Rotation paths and how fast each direction turns (deg/step):
Each turn is a multiple of 5 degrees from 10 to 175, or 0.
Each row of a path follows its step; steps can be skipped.

step 2: [-15.8   4.0 -19.4  -5.1  47.6  39.1 -39.1 -19.0  -4.5  -3.5  20.3  11.2
 -26.2  17.7  17.8 -32.0  -2.1  -3.2  20.1 -11.5  -4.4  22.7  -4.4   5.3
 -44.2  -2.4  30.9   2.1   2.7  37.3  34.9  14.4  11.1   1.2]
step 3: [  9.3  47.1  -0.2  -9.3 -11.4  -5.0 -17.7  22.5  12.6 -37.8  16.8   7.4
  21.3  17.5  -3.7 -48.3  -9.2  13.0  10.1 -12.9 -32.0 -39.0 -10.9   4.2
  -1.3  -6.5 -41.1 -31.8 -10.1  13.4 -15.9  33.2 -20.3   2.4]
step 5: [ 23.8 -16.6  19.0 -24.0 -21.0  10.3   4.0  -6.7  -6.3 -38.1   8.7 -36.1
 -16.9 -11.6 -13.8  16.0 -19.7 -19.1 -24.5   8.1  38.8   2.9  19.0  -8.0
   6.3  -7.9  45.6  20.2  17.2  -3.0   8.2  19.7 -54.5 -20.8]
step 7: [ 22.9   6.9  47.7  -9.5  17.3   7.6  -9.4 -16.5 -28.5  14.5 -11.8  12.1
   9.0   7.3  -6.8   4.2  37.8 -25.6  -1.0  36.1  -6.0  -2.4  12.0  39.7
   6.3  -3.1  11.2 -23.6 -33.3   9.8  25.6   1.7  52.2  22.6]
step 9: [-22.8  35.7  30.0  14.5  16.3 -31.3  26.9  20.7  15.5 -24.6  25.6   9.3
 -10.8  -9.1   3.4 -26.8  -5.2  43.3  -6.2  -6.3  19.8 -16.1 -18.5 -23.2
  11.7   4.8 -20.7 -43.7 -22.0  11.3 -26.1  21.9 -21.1   7.2]
step 10: [ 10.6 -12.3 -24.1  29.4  10.7 -14.3 -13.4  24.8 -17.3 -17.0  -3.4  -2.4
 -27.6   7.7 -41.8  -3.2 -22.0 -21.1  15.5  26.7  48.7  12.6 -44.8  -1.3
  -4.7  51.0   2.0  -7.2  -4.4 -24.0  18.7 -14.0  -3.9  -4.5]
step 11: [ 16.0 -12.5 -11.0   3.1 -27.5  21.7   6.1 -20.8  12.6 -33.0  -5.8 -10.8
 -10.2 -16.2 -46.9  -0.6 -20.1 -34.8 -35.6 -23.8   9.2 -44.1  17.4   7.6
 -29.4 -13.8  22.0  26.5  14.2   7.0   6.8  31.2 -13.2  23.7]
step 12: [ -8.5  13.4  17.6  36.7  -3.4 -10.2   2.5 -19.7  19.4 -10.7   0.7 -29.8
  28.1  -3.2  11.8 -30.0   7.0 -24.7   1.2  -8.0 -11.3   0.6  75.3   8.0
   8.0  21.8 -25.6  18.1  -7.8 -23.8 -11.9 -33.8  25.9   7.1]
step 14: [-18.7 -22.1 -28.9   2.8   7.6  32.4  11.4  35.2  21.2   8.6  27.1  20.5
 -31.1   8.5   7.8  27.6   6.9  50.7  -0.6   6.3   8.7   4.8  45.5 -26.8
  -9.1   3.2  31.0 -15.1  -5.6  28.6   1.3  16.8  17.5 -13.5]
step 15: [-22.7  20.7   4.2   3.8  21.2 -12.6  -9.9  25.6   2.8   3.8 -14.1 -23.3
 -29.7 -45.3 -10.2 -49.5  31.2  35.9 -26.5  33.8  -2.5 -22.0 -24.8 -16.5
  -7.1   3.7 -16.3 -29.1 -14.0   1.7   1.9  -0.8  -8.5  26.2]
[ -7.6   0.3  -1.4   3.9   2.0   4.1  -1.6   6.5  -2.1   1.8  -4.2   1.5
  -8.8 -14.5  -5.1   6.5 -11.4   3.4  -2.6  17.9  -0.1  -6.5  -5.8 -11.1
   8.0   2.0   1.2   1.4  -5.0  -7.6 -12.1   9.9  -5.9 -18.8]
70
[  5.0   0.3 -13.3  -6.1   5.3  -3.8  -0.9 -10.1  -9.9 -16.4   1.3  -4.1
   1.8   5.6  -3.8   3.3  -5.0   1.7 -10.5   6.2   8.2  -8.7  -2.4  -7.2
  -1.9  -3.1  -2.5  -9.3  14.0  -5.0 -13.5 -15.4   0.4   5.4]
60
[  3.7  -1.9  -3.4  -9.2  -4.0   2.8   5.1 -13.3  -7.2  -8.2  -8.3  11.2
  -8.3  -6.9  -2.3  -5.9  -1.4   8.2  -6.0 -14.2  -9.4   7.4  10.8 -13.4
  -6.1   8.2   6.3  -5.4  -1.4  -5.6  10.7   4.1  -2.6  -8.8]
120
[  3.1  -9.8   7.9  -4.5 -11.6  11.9  -4.4 -13.9   1.0  -5.3   1.0   2.3
  -5.1   1.5  -0.6   3.5   2.5  -4.0  15.7  10.9  12.4   8.6 -14.4  -4.2
  -9.5  -2.6   5.7   3.7   9.1   2.0   2.9   4.3  10.7  -4.1]
125
[  7.0  11.2  10.1  -9.4   9.5  -7.9  -0.1   1.1   1.8   0.0   3.3   4.2
  -4.1 -24.6  -6.1   4.5   1.5  -7.6  -9.2  -6.2   1.3   2.1  -8.3  -3.5
  -4.0 -14.6  -7.6   3.1   6.5   9.9   3.5   1.5   4.4   2.8]
175
[ -3.6  -4.2   6.3 -13.7   9.9   2.3  10.9  -4.0   7.0   1.0  -9.6 -15.7
  14.4   1.2  -3.6  14.0   4.6  14.3  -5.7   5.4   1.1  -2.5  -7.3   2.8
  -3.4   7.9  -3.6  -4.5  -5.2   3.0  11.9  -0.8   0.4  -6.4]
40
[  2.8  -9.9   9.1  -3.0   4.1  -8.8   0.5  -1.6   0.3   3.3   3.4   0.1
 -12.4   0.8   5.8   4.8   1.5  -0.6  11.5   7.3 -17.3 -17.7   4.4 -10.7
   4.6  -0.4   8.9  -2.0   0.2  11.9   5.2 -15.4   2.2   1.0]
55
[  9.1  13.4  -1.6   2.1  -0.2   6.3   3.1  -2.6  -3.8  -4.1   7.1  -0.7
  -1.9   2.8  -6.2   2.1   4.5   5.1   9.6  -6.1  -3.5  -3.5 -11.0  -4.1
  26.4   4.4  -9.2   1.9  -1.1 -12.1   9.8  -0.8  11.6   1.0]
115

step 0: [ -3.2 -11.6  11.4  14.0  53.4  -4.2  -1.8   0.9 -57.1   8.4  23.2 -16.5
   1.5 -17.3  -0.3   7.1   9.5  -8.9 -14.9  31.3   7.8  -9.9   3.1 -17.8
  -5.5  32.5  14.3  38.4  23.6  23.9   2.9  -0.8   3.2 -19.9]
step 3: [-31.2  24.5   6.4  -6.0 -11.4   9.4   4.4  17.2   2.6  31.8 -32.4   6.1
  15.5  -7.4  11.2 -19.1  -5.1   1.2 -21.9  15.1  47.1  22.4  -4.3 -24.6
  12.3  39.9  37.3 -11.5  25.8   6.3  19.3  19.1   7.9  -8.3]
step 5: [-21.7  14.1  16.8  -3.9  58.0  -4.3 -13.3   5.3 -12.9   3.5 -17.5   2.5
  -1.2   8.8 -18.4   3.6  -0.4   8.3  37.6  11.5 -15.9   4.4 -18.8 -24.2
  -4.9  33.6  32.1   1.0  -5.7 -25.3 -39.2   2.7   8.5 -32.4]
step 6: [ -4.3 -17.5 -18.5  17.0  14.8  -0.7 -14.7  12.9 -28.3  14.6 -25.8 -39.5
  21.3  34.8 -19.5   1.1  28.1  -5.2  16.0 -12.9   2.6  14.5  32.5 -10.5
  22.9  37.5  11.5   9.8 -13.2 -14.7 -16.8  15.7   6.9 -39.8]
step 7: [-32.1  -0.8   7.4  -0.8   0.8  12.4   4.1  13.9  -6.2  29.0  -8.5 -18.6
  25.3  37.2   8.7  -9.7  17.6 -25.8  16.3  13.0  33.1  27.9   3.1  -9.0
  28.5  12.4  36.9  37.8  25.4   5.8  16.1   3.4  31.0   5.9]
step 8: [ -7.4 -17.2   8.7 -12.0  30.2  -3.0  17.2   8.8  -5.6  -6.6   7.7 -31.7
   7.3  -2.8  18.2  -2.8 -26.8 -30.1  11.1  10.3   7.9   6.2  15.5 -57.2
 -11.1  30.2  10.4  24.8  42.0  26.1  25.7  16.6   8.4  -3.0]
step 10: [ 37.4  11.3   6.5  12.6  12.2   8.6   7.3   9.8  -7.7   9.8 -18.4 -17.2
  33.1   5.8 -16.9 -10.9  14.8 -15.0   4.7 -25.0  -5.0  14.3  -6.3 -24.3
  15.6  34.8   7.3 -28.9  -9.6 -13.9  -9.7  58.9  25.4 -28.1]
step 11: [-12.5  15.3  27.6  18.4  -8.7  27.4 -18.0  -1.4   1.8  15.0 -16.9   0.9
 -15.1  -0.2   3.8  -9.4  36.1 -29.3  20.5  17.5  19.4  38.2  -1.3 -17.5
  22.0  23.1  40.1  -5.5  -4.6 -19.8  30.3  30.6  20.8 -15.9]
step 12: [-17.5 -36.8   6.6   1.6  23.7   0.2  29.2 -33.1  -2.9  -3.1  -4.7 -25.7
 -20.9  -8.4   3.5   7.3  -0.6 -25.7  48.2   1.6   7.6  31.8  26.8 -28.1
 -14.9  11.9  37.4  -5.8   7.5  -7.3  26.3   8.6  16.9 -11.2]
step 15: [ 28.3  15.7  27.7  -2.4  13.0  24.1   2.7  26.4  29.2   3.5   4.2  -5.1
  -0.3  25.4  10.2   7.6  46.2 -31.4  16.3 -10.9  27.0  12.7 -20.6 -15.5
  20.9  -6.3  14.6  29.4  24.8  -5.0  25.3  24.4  22.4  -6.3]
[ 12.0  -9.2  10.7   1.8   0.1   4.9  -0.1   3.0   2.4   2.8 -11.0   3.7
   7.1   2.9   0.6   7.6   8.6   3.7  -3.7   1.5 -20.1  -3.6  -4.5  -5.5
  -3.5   7.2  -1.0   5.3  -9.8   0.8 -22.6   1.8  -6.2   5.3]
85
[  2.9   1.0   1.2  -1.5   4.9   5.5  12.6  -5.0   8.1  -4.3 -12.2   6.0
  -9.0 -10.8   0.1  -7.1  -2.6  -3.1  -6.5   9.4   2.9   9.7   6.2   9.4
   2.8   5.8  11.5 -20.5 -13.7   1.2  -3.3  -3.0  -2.5  -4.8]
45
[ -2.1   0.5   0.6  -2.2  19.7 -13.1  -7.9  -3.8   9.2  -9.0  -7.8  -2.4
  -5.1  -5.5  -1.0   4.1 -10.3   3.6  17.2  -7.2  -3.9   7.4   4.8  -7.2
  -1.5  -6.9 -11.0  -3.9   3.3  -3.0  -7.4  -7.3  -9.9   1.1]
95
[  2.5  -6.7  -7.6   1.5 -13.2   8.4  -5.4   9.2  -9.6   3.0 -12.5   8.0
 -13.5  -5.0   4.4  -7.0   7.3   3.0   3.4  -8.0   7.7   1.2  13.7  -9.9
  -9.8  -1.5  -2.7   5.9  -0.3   0.0   1.3  -7.3 -12.4  -9.2]
135
[ 12.4  16.1   4.6  -1.7 -11.2  -9.9   2.4   6.4  13.1  -0.4  -0.1   9.8
  -1.0  -4.5   7.6   2.4 -10.2  -3.5  -6.7 -14.0   4.4   2.4  -4.6  -2.3
  -6.0  12.1  -0.2  -1.3  10.2  -2.9  -0.5  13.6  -6.0   0.7]
55

step 0: [  1.0  -3.7  30.6   7.0  23.4  -7.3  -3.2  -7.3  -6.1  -6.4 -13.3  27.9
 -39.2   4.6  22.8  14.2 -40.8  -2.3  -3.7  11.4 -10.5 -18.8  15.3 -23.1
  -5.4  -5.9  -7.2  46.9  11.9 -25.2  20.4  -8.5  -8.9  56.2]
step 2: [ 18.1 -23.1  64.4  32.1  -0.9  10.0   5.5  13.8 -33.5  19.6   1.5   6.4
  15.8  25.2 -13.9  13.3   4.1  10.1   9.0  39.0 -11.8  39.1  13.7  15.4
  10.1  14.4 -14.1   5.7  -5.5  14.5 -29.7  15.4  -8.0   2.4]
step 3: [-31.1  -4.9   0.6   5.8  39.5   6.9 -23.0 -25.0  22.5 -34.1 -41.5  -8.3
 -11.8  -3.1  13.8  21.4 -27.1  -1.4  41.1   3.6  -9.6  -7.3   6.6 -23.2
  -2.6  -1.4  17.9  31.1 -24.6 -38.2   6.7 -14.1   7.0   6.3]
step 4: [ -5.0  -4.5  -7.1  26.7 -17.4 -27.0  26.3 -25.5  11.4   4.4 -16.9  -7.0
  25.9  -3.7 -34.9 -21.0  10.4  19.8 -23.2  -5.8   5.1  37.7 -52.4 -11.1
  11.8  -5.1   3.3  10.4  -6.6  27.6  25.2  21.2   4.5 -33.1]
step 7: [ 45.6  -1.6  30.8   6.7 -15.8 -36.6  27.6   9.2   4.8  20.7  28.6   5.1
  23.8  -7.9 -11.3  -6.3  36.6  -3.2  -8.0   5.8  14.1  32.4 -24.1 -27.9
  36.8  11.6  -8.5   0.2 -28.4  -5.8  20.1  15.7  -6.1 -11.3]
step 8: [ 20.2   4.0   0.0 -30.9  29.3  19.4 -26.1  -4.9   6.4   5.3  -1.8 -40.5
   0.7  44.4  18.9 -16.7  13.7  13.9  24.3  33.2  -3.9 -10.2   8.2  20.5
 -17.7  11.3   8.3  21.7  -3.4 -48.9 -32.1  -7.5   6.6  -6.2]
step 9: [-33.1 -23.3 -35.1   4.7   1.9 -20.8   1.4 -37.7  55.3   5.1  -9.9  55.5
   7.0 -10.9   9.8 -11.3  -6.0   8.7   0.4   6.9  21.4   8.8 -10.9   8.9
  25.9   0.1 -12.9  -9.7  10.9  -9.4  -1.8  24.6 -24.0 -14.3]
step 10: [ 55.5  25.6  33.8 -11.2 -16.0 -59.4   4.0   6.4 -23.3  14.6  11.9   2.8
 -14.2   1.9  15.0 -33.9 -10.3   0.1  -8.6   0.5  23.3  -0.6   9.6  -9.2
   0.8   6.2   5.0  32.0   0.7 -10.3  34.1  -1.9   6.4 -11.6]
step 11: [ -2.6   6.3 -14.5  -8.8  12.2  13.7  -1.6 -38.7   9.3  14.8 -10.3   2.6
  -6.0  26.7  -1.8   5.6  36.5  28.2  -9.0  12.6 -22.8 -24.3   5.7  10.2
 -45.5  28.8  -3.7   1.9  52.4 -24.2 -32.1 -17.0   4.9  16.5]
step 14: [-33.3   2.6 -35.3  13.5  25.2   1.2  -4.0 -31.8   8.9   1.0 -13.9 -19.9
   9.0  -6.9 -15.5   9.8  37.6  53.8   1.5   7.1  -4.0   1.8  -1.3  -1.2
   8.6  -1.8   2.0  25.1  45.0  16.4 -22.9  25.8 -18.9  19.1]
[ -9.5  -5.3  -1.1  -6.0   7.6  12.2  -3.8  -5.6  19.4  -6.0  -3.1  -4.7
  -4.7 -22.2   0.2  -8.4   7.7   4.8  -2.5  -9.0  -7.5   3.7   3.9  -3.3
  -6.3   0.4  -8.5   7.0   8.2  -4.5  -2.9  -4.8   0.6   1.3]
135
[ -7.5   4.7   6.6   0.6   6.4  19.2  -3.9  -5.5   0.2  12.4   2.7   4.0
   2.2   4.6   4.0   3.5   3.1  -6.5 -11.3   0.8  11.9  -1.0   7.8   8.1
   3.8   1.6   7.9   6.2   1.1   5.4 -19.1   7.9   9.3  -7.9]
115
[  2.0  15.5 -10.1  -2.2  -8.5   4.3   6.7   4.7  13.7   2.7  -5.9   6.3
  -2.9  -0.2 -18.7   0.3  -7.2   8.4   3.3   5.6   3.7   0.3   2.6 -11.8
  -0.6   9.1  -5.0  -1.1  -5.1  11.7 -10.8   5.5  -9.5  -3.2]
140
[ -7.8  -1.2   0.8   4.0  -8.0   4.5  -2.1   8.0   7.6  -5.0  -5.3  -1.6
  -5.0  12.3  -1.3  -8.1  -5.2  -7.4 -12.6   9.3  -7.2   6.3 -17.8  11.2
  -6.8  15.7  -2.0  -4.7  10.0   0.0   3.5  -4.7   6.1  -6.4]
155
[ -8.5  -9.2  -9.8  -5.5  10.7  -7.2  -3.3  -2.9   0.1 -13.1  -5.5  -4.2
   4.0   4.1   2.3  14.3  -0.4  -6.8 -10.9  10.7   0.6 -18.9   0.4  -7.7
  -4.1   6.6  -7.6   2.8   0.0   0.3  -4.0  12.9  -3.2   6.0]
130
[ -4.2   9.3  -5.8  17.5 -11.8   3.0   6.4 -15.6   1.8  -3.5  -4.5  -6.1
  -2.1  -8.0  10.7 -12.4   5.8 -11.2  -3.7   7.6   1.4  -2.5   1.9   2.2
   0.4  -0.6   5.3  -7.3 -12.4  -1.8   0.5   4.8  -7.6  11.4]
130
[ -1.1  -2.1  -2.7  -5.7  -9.1   8.0  -1.0  -2.5 -10.8  -0.1   5.1  -8.0
  19.2   3.7  -7.4  -9.7   7.0   2.7  12.8  14.4  -4.3   0.4   1.9   5.2
  -9.7  -8.5  -9.4  -2.0  13.2  -0.4  -9.9   4.5  -0.8   4.0]
115
